Look-ups in named tables: a row name and a column name give one cell, copied from the table.

dutof
|  | miti | pemefu |
|---|---|---|
| papager | 153 | 107 |
| nes | 116 | 10 |
| kalemuv | 115 | 210 |
| vod | 139 | 120 |
| laba | 139 | 5 |
| lutin | 216 | 55 |
| sinunid | 202 | 135 |
| dozozur | 63 | 132 |
| tolomu | 156 | 82 |

What is the pemefu of vod in dutof?
120
What is the pemefu of dozozur in dutof?
132
What is the pemefu of papager in dutof?
107
What is the miti of kalemuv in dutof?
115
What is the miti of dozozur in dutof?
63
What is the miti of vod in dutof?
139
What is the miti of nes in dutof?
116
What is the miti of tolomu in dutof?
156
What is the miti of lutin in dutof?
216
What is the miti of sinunid in dutof?
202
What is the pemefu of nes in dutof?
10
What is the miti of papager in dutof?
153
What is the pemefu of kalemuv in dutof?
210
What is the miti of laba in dutof?
139
What is the pemefu of laba in dutof?
5
What is the pemefu of lutin in dutof?
55
What is the pemefu of sinunid in dutof?
135
What is the pemefu of tolomu in dutof?
82
Which row has the largest pemefu? kalemuv

vel =
	megi	tek	mimav	votedob	subiri
bef	-32.153	-45.939	-35.227	-12.541	-30.084
mora	-32.153	-37.190	-43.983	-11.135	69.893
gepuvi	-33.795	-35.271	-38.557	-40.262	-70.439
nof	-43.123	-30.644	-45.348	-2.931	71.019
sof	43.040	-40.709	-46.478	-2.510	-33.472
merif	-39.546	-31.551	-32.153	-32.153	64.286
mito	-35.014	-34.028	-35.526	-4.963	51.831
bofeso	-32.153	-26.742	-32.153	-32.153	49.524
tid	58.643	-40.246	-43.572	-3.314	-26.003
zuzuti	57.226	-46.810	-48.062	-12.408	-35.638
zod	-44.742	-29.218	-36.371	-10.464	70.870
nalom	-32.153	-27.342	-47.810	-10.430	-32.153
dop	-39.438	-32.153	-40.970	-1.034	59.296

dop, megi -> -39.438
nalom, subiri -> -32.153
sof, mimav -> -46.478
mora, mimav -> -43.983
bofeso, mimav -> -32.153
gepuvi, megi -> -33.795
nalom, mimav -> -47.810
zuzuti, votedob -> -12.408
mito, tek -> -34.028
mora, votedob -> -11.135
mito, votedob -> -4.963
merif, subiri -> 64.286
gepuvi, tek -> -35.271
bef, megi -> -32.153
Which row has the largest votedob? dop

lomida =
	nikinu	loto	kol	ded	pedita	vasedu	goz
dunabe	64	69	41	62	77	69	98
zali	63	50	56	48	14	46	3
lup	88	31	77	86	77	70	63
zeseni	92	84	60	45	25	64	71
gup	61	81	48	35	33	53	70

dunabe, pedita -> 77
zeseni, vasedu -> 64
zali, nikinu -> 63
lup, vasedu -> 70
dunabe, nikinu -> 64
lup, goz -> 63
gup, loto -> 81
lup, nikinu -> 88
zeseni, nikinu -> 92
gup, kol -> 48
dunabe, loto -> 69
zeseni, loto -> 84
lup, pedita -> 77
lup, loto -> 31
lup, ded -> 86
lup, kol -> 77
Which row has the largest ded? lup

mus.tsv
	paka	buva	dib	pumu	gemal	gub
fud	-438	-751	-16	-417	884	75
kogu	-555	-368	-16	-376	926	23
vegi	-555	-79	-16	-376	-396	609

gemal of fud = 884
gemal of vegi = -396
gub of fud = 75
buva of fud = -751
paka of vegi = -555
pumu of fud = -417
gemal of kogu = 926
gub of kogu = 23
pumu of kogu = -376
paka of kogu = -555
gub of vegi = 609

totabi:
,gebevo,moki,zuperuf,ses,lim,semamem,pigebed,sosemul,banugi
neso,-59559,51044,6215,-24306,-34904,-75920,13133,66338,-83016
rekife,58051,-4031,69913,55374,53570,61534,70228,13725,67989
tivadop,-51822,-33576,28138,-52286,-51874,-35699,27170,35771,-15172
guzo,-69543,40886,-71136,-51091,-54951,-75931,-68786,56220,-81168
vopuzu,36649,57077,-54969,46234,44634,10077,-54623,-5480,-26464
dotoka,28356,-64843,-92485,-8045,5998,39269,-92331,-91008,30407
kug,-92369,-88772,-87333,-90688,-92545,-92038,-89395,-88880,-89424
lol,-45191,-44734,51365,-48369,-48939,-22899,51043,24021,7115

neso, lim -> -34904
lol, zuperuf -> 51365
dotoka, lim -> 5998
dotoka, gebevo -> 28356
dotoka, moki -> -64843
kug, pigebed -> -89395
neso, ses -> -24306
rekife, moki -> -4031
dotoka, ses -> -8045
lol, lim -> -48939

